(in the rows, 128 means zero)
The same turns and mirrors carry the whole set onto itself and the rows of a family onto each other. Which other rows belong to the same family as each row named below? List them in the order they appear above.
These 32 rows form 4 families of 8 rows each.
gipo: [133 115 111 138 127 140 131 137 131 141 189  97  92 121 118 109 102 169
 144 115 151 128 105 171 103 130 122 102 117 144]
zosul: [120 152 142 150 116 123 116 133 117 151 189 106 116 134 128 139 137 161
 105 102 144 139 101 184 113 122 115 132 128 128]
lifu: [138 139 117 160 142 145 124 154 114 151 173 128 113 125 134 116 172 143
 121 160 134 151 118 154 105 160 139 159 128 125]
zam: [111 118 145 138 118 150 101 122 114 119 136 128 126 114 136 122 123 147
 124 128 101 125 126 135 114 168 155 128 139 147]
pef: [145 160 103 131 136 156 118 139  95 119 162 106  98 124 148 156 163 131
 118 127 113 133 140 175  77 171 119 134 129 151]
loniv: [134 129 128 123 126 140 117 150 120 135 146  92  93 111 142 133 101 178
 165 141 139 151 127 184 103 115 122 124 112 137]
Gapa: [142 162 127 118 124 151 126 157 135 125 183 115 110 147 138 130 116 142
 132 113 125 152 112 193  89 151 131 180  92 149]
lovub: [129 113 132 120 102 176 111 131 140 135 163 139 144 120 125 111 150 137
 120 134 115 131 106 164 117 165 144 149 136 123]
duso: [126 151 114 127 135 163 128 157 102 118 143 137  88 113 136 172 109 132
 144 123 117 136 134 165 113 140 119 126  91 128]
reru: [135 138 149 144  99 147 123 154 130 137 179 111 115 141 109 131 110 139
 142  91 106 132 114 195  79 155 140 146 111 138]
sifi: [154 148 101 143 131 154 120 133 121 115 181 109 103 150 141 113 136 152
 123 149 130 145 125 168  68 159 140 153 129 160]
lup: [137 134 162 132 117 146 108 150 143 142 175  88 106 125 123 132  87 168
 125 113  95 138 120 188 124 146 127 128 134 140]
ror: [151 125  96 118 159 166 130 163 123 144 175 121  88 109 131 125 147 128
 120 144 121 135 126 162 134 174 125 151 120 127]
konuk: [110 114 136 139 134 145 123 164 109 127 145 125 100 103 139 127 103 146
 148 143 115 169 129 159 112 150 114 129  78 136]
Mota: [121 144 113 109 130 159 111 138 128 127 142 138 135 103 144 121 153 145
 134 157 139 142 113 155 125 141 158 158 121 128]
ropa: [118 120 144 154 134 162 119 159 105 128 144 130 129  95 123 143 120 145
 159 112 109 145 135 154 116 164 134 105 119 128]
gamar: [118 118 101 101 122 137 110 138 145 112 165 107 105  97 112 103 137 135
 118 153 134 135 105 165 118 137 150 130 134 125]
nasus: [111 132 112 125 120 137 116 124 103 128 146 118 137  98 124 122 142 156
 119 110 143 150 109 168 137 122 146 128 140 122]
maf: [124  99 110 147 151 138 130 141 117 150 177 122 108 112 123  93 149 147
 120 117 144 141 106 144 123 167 127 131 127 137]
dat: [109 161 128 122 114 157 116 126  94 138 147 112 128  91 140 150 129 150
 104 116  91 142 126 177 125 148 126 109 104 157]
Foz: [129 127 115 125 134 168 141 148 113 147 166 121  92 108 130 127  92 145
 134 110 103 132 122 166 122 161 118 115  76 161]
zalod: [ 88 141 137 135 113 113 103 136 100 110 156 113 104 103 130 149 134 130
 104 142 111 135 124 159 107 144 132 127 111 129]
nafu: [159 144 130 157 140 179 122 149 133 144 192 125 130 133 123 131 146 146
 120 129 122 133 118 161 119 170 139 139 155 124]
vasor: [149 140 101 128 139 179 128 123 127 140 169 123 106 126 139 112 145 141
 116 116 114 129 115 155  90 180 123 118 116 181]
ruzi: [152 140 125 145 122 163 123 132 105 133 186 112 118 155 140 142 123 156
 145 109 129 105 129 170  81 167 142 148 143 143]
muba: [140 176 119 123 117 170 127 126 119 140 158 139 119 141 137 149 136 142
 107  88 119 139 107 184 110 141 130 151 110 151]
zos: [123 126 145 123 135 116 106 158 156 140 186  97  78 129 126 126 130 141
 109 121 132 140 102 175 115 144 105 146 119 129]
dusit: [128 155 118 121 118 127 111 141 127 100 149 118  99 140 122 140 134 128
 121  93 134 148 109 184  85 131 137 160 127 132]
Dotat: [146 132 113 107 137 168 114 150 145 135 174  97  76 112 139 143 121 153
 144 147 130 127 123 177 100 142  97 100 116 143]
Neb: [132 105 142 113 117 170 114 147 115 140 163 101 126 103 141 143 101 170
 163 120 122 132 132 184 127 149 113 115 125 124]
mez: [103 144 136 122 133 150  99 136 124 108 147 117 127  92 150 125 128 149
 117 164 106 155 127 148 113 159 136 118 105 158]
gubi: [132 171 154 132 131 128 109 163 136 150 182  82 105 120 141 143 124 167
 129 132 120 150 120 197 103 136 117 141 110 145]

Same family as nafu: zam, lovub, reru, lup, ropa, ruzi, Neb
Same family as lifu: loniv, Gapa, sifi, konuk, Mota, mez, gubi

The same turns and mirrors carry the whole set onto itself and the rows of a family onto each other. Which other rows belong to the same family as each row named below? List them in the order they appear above.
These 32 rows form 4 families of 8 rows each.
pugop: [129 147 137  80 111 169 107 123 132 143 110 136  99  86 135 124 167 129
 115 104 142 121  88 135 158 125 131 143 113  80 123 159 132 129 146 134
 142 154 148]
Gab: [127 146 124 128 119 136 127 101 115 116 138 136  98 126 105 164 112 157
 137 129 143 151 112 139 167 116 131  98 108 143  67 117 163 116 100 130
 139 107 118]
vuk: [116 140 122  74 126 165  94 122 136 139 115 134 118  91 128 140 164 125
 110 137 112 133 111 112 152 143 117 153 129 105 102 159 134 130 133 127
 147 166 142]
ridi: [109 143 129 118 131 141 125 125 152 118 151 147 110  99 113 170 131 154
 142 108 146 155 107 137 154 106 133  96 102 147  85 103 163 109 104 131
 144 115 129]
Zuli: [147 142 127  80 111 157 102  93 110 136  94 141 106 103 141  95 160 141
 111 137 143 123 110 135 167 133 117 152 127 107 100 153 141 139 148 121
 138 144 156]
Bave: [131 142 141  66 124 160 104 105 136 145 101 138 114  88 142 130 173 127
 121 124 134 127 102 130 155 129 130 150 111  92 124 159 147 128 154 140
 135 148 161]
kikot: [125 135 141 123 124 142 134 111 162 120 143 154  94 117 113 158 141 138
 159 111 162 153  90 163 157 105 135 102 102 104 106  97 165 115 118 131
 149 132 125]
pibig: [145 137 142  70 109 161 104 117 131 136 112 140 115  96 144 117 169 130
 108 121 141 120 106 130 159 119 119 144 120  97 124 158 143 133 148 133
 148 151 165]
Dod: [128 145 116 134 127 154 123 104 116 115 146 136  91 122 114 139 109 155
 144 134 160 151 109 139 162 128 134 106 119 138  71 108 171 104  96 126
 138 125 111]
pogu: [111 135 131 124 129 144 127 122 147 121 158 152  97 108 103 174 127 156
 137 117 150 143 108 136 151 106 139 112 118 146  79 102 156 107  97 126
 140 121 126]
kifib: [132 142 143  70 117 154  96 116 132 140 112 141 111  87 136 139 169 128
 113 128 133 124  98 130 156 130 126 154 125  86 112 159 132 128 147 141
 137 164 155]
Zasi: [120 132 146 124 128 129 132 108 158 122 142 162  94 111 102 164 140 152
 153 113 154 145  96 156 152  97 141 113 114 124  91  92 152 115 117 124
 136 120 131]
lefos: [121 147 123 129 132 135 120 104 123 115 138 145 111 105 111 150 111 157
 148 127 143 162 117 135 156 122 132  97 110 153  69 103 168 109 104 129
 134 113 120]
Piz: [144 143 130  92 119 163 107  97 108 142  89 135  95  98 130  88 154 137
 127 123 137 127  94 138 161 137 129 145 127  88 109 156 138 131 150 121
 127 148 137]
Tol: [127 133 145 118 131 129 130 107 153 121 138 159 102  99 116 156 140 152
 156 101 157 149  96 159 158  97 138  97 103 127  97  96 164 111 122 130
 131 112 137]
nezok: [139 136 139 130 133 121 126  87 124 118 124 155 103 108 115 136 121 156
 162 121 152 156 105 157 160 114 136  99 112 135  84  97 169 109 122 127
 122 111 130]
Talun: [126 157 111  80 111 166 101 105 112 131 100 131 116 103 128 105 155 133
 109 153 120 138 115 115 157 141 106 149 123 118  90 160 142 142 132 117
 150 142 145]
Seno: [113 151 115  86 114 179 100 134 128 140 118 127 111  88 129 136 151 125
 107 119 122 134 108 112 151 143 120 142 111 100 110 163 131 127 128 132
 160 162 136]
tora: [129 138 131 134 129 133 124 105 116 118 147 151 102 113 100 154 109 152
 142 135 145 150 115 136 147 118 140 102 125 143  71 104 167 107 101 133
 130 123 119]
reki: [139 146 141  74 122 154  97  99 109 140 100 135 103  94 134 106 163 140
 115 139 134 122  96 131 163 131 132 155 138  94  96 160 138 128 147 132
 120 153 146]
rofi: [141 147 134  76 127 157 101  87 107 142  90 134 109  95 143 106 156 137
 124 139 135 128 107 128 161 142 130 153 122 102 106 161 150 125 151 134
 121 140 154]
Mer: [108 150 123  66 127 174 102 119 141 142 110 127 121  89 136 139 169 129
 112 132 119 136 112 108 153 137 123 152 111 112 109 162 145 129 137 133
 149 148 147]
vapuz: [105 143 119 122 128 161 131 126 158 119 154 139  94 116 111 164 132 148
 142 117 154 153 101 139 158 114 131 108 107 133  84 102 161 111  95 121
 157 127 113]
genob: [116 137 132 117 123 146 135 123 149 119 149 134  97 123 105 173 132 153
 139 110 138 146 104 137 164  97 133  98 105 139  86 114 161 117 100 123
 147 106 120]
Lim: [147 127 139 131 120 121 129  85 118 120 124 152  98 129 112 155 116 153
 153 122 153 149 112 159 170 116 134  97 106 127  85 106 165 119 122 130
 134 116 124]
kisef: [125 144 120  77 130 164  97 105 114 141 102 128 109  98 124 108 158 136
 112 148 115 132 110 114 158 145 122 154 141 114  86 161 141 131 133 119
 130 156 132]
tasov: [126 150 108  96 122 173 100 107 103 139  97 127 109  99 123 100 140 133
 119 137 118 139 114 114 154 156 119 144 125 109  96 160 138 130 131 118
 145 157 124]
babus: [135 119 146 119 125 130 138 107 153 124 134 149 100 126 109 164 137 147
 155 104 147 144 103 157 167  98 136  98 102 124 104 104 163 119 121 124
 143 115 126]
Vetu: [136 135 147 133 128 118 130  91 127 120 132 162  99 116  99 145 122 149
 159 133 150 153 104 156 149 109 142 103 120 121  86  94 163 116 121 132
 126 123 122]
vis: [149 137 140 134 125 135 127  91 120 116 134 150  91 122 117 133 118 144
 160 129 168 151  98 163 159 118 138  98 113 108  92 102 174 108 117 136
 128 128 121]
zuz: [124 150 125  72 108 170 102 130 134 132 118 132 123  96 132 128 164 122
 105 137 117 134 112 110 151 126 108 139 116 108 112 164 143 137 132 130
 161 150 153]
Kapud: [120 155 116  76 129 172  98 101 112 140  98 122 117  95 135 114 153 140
 115 147 120 137 118 107 158 149 123 155 121 123  91 163 147 126 135 128
 137 142 140]

Same family as Dod: pugop, kikot, Piz, Seno, vapuz, tasov, vis
Same family as Mer: ridi, Bave, lefos, Tol, nezok, rofi, Kapud
Same family as kifib: vuk, pogu, Zasi, tora, reki, kisef, Vetu

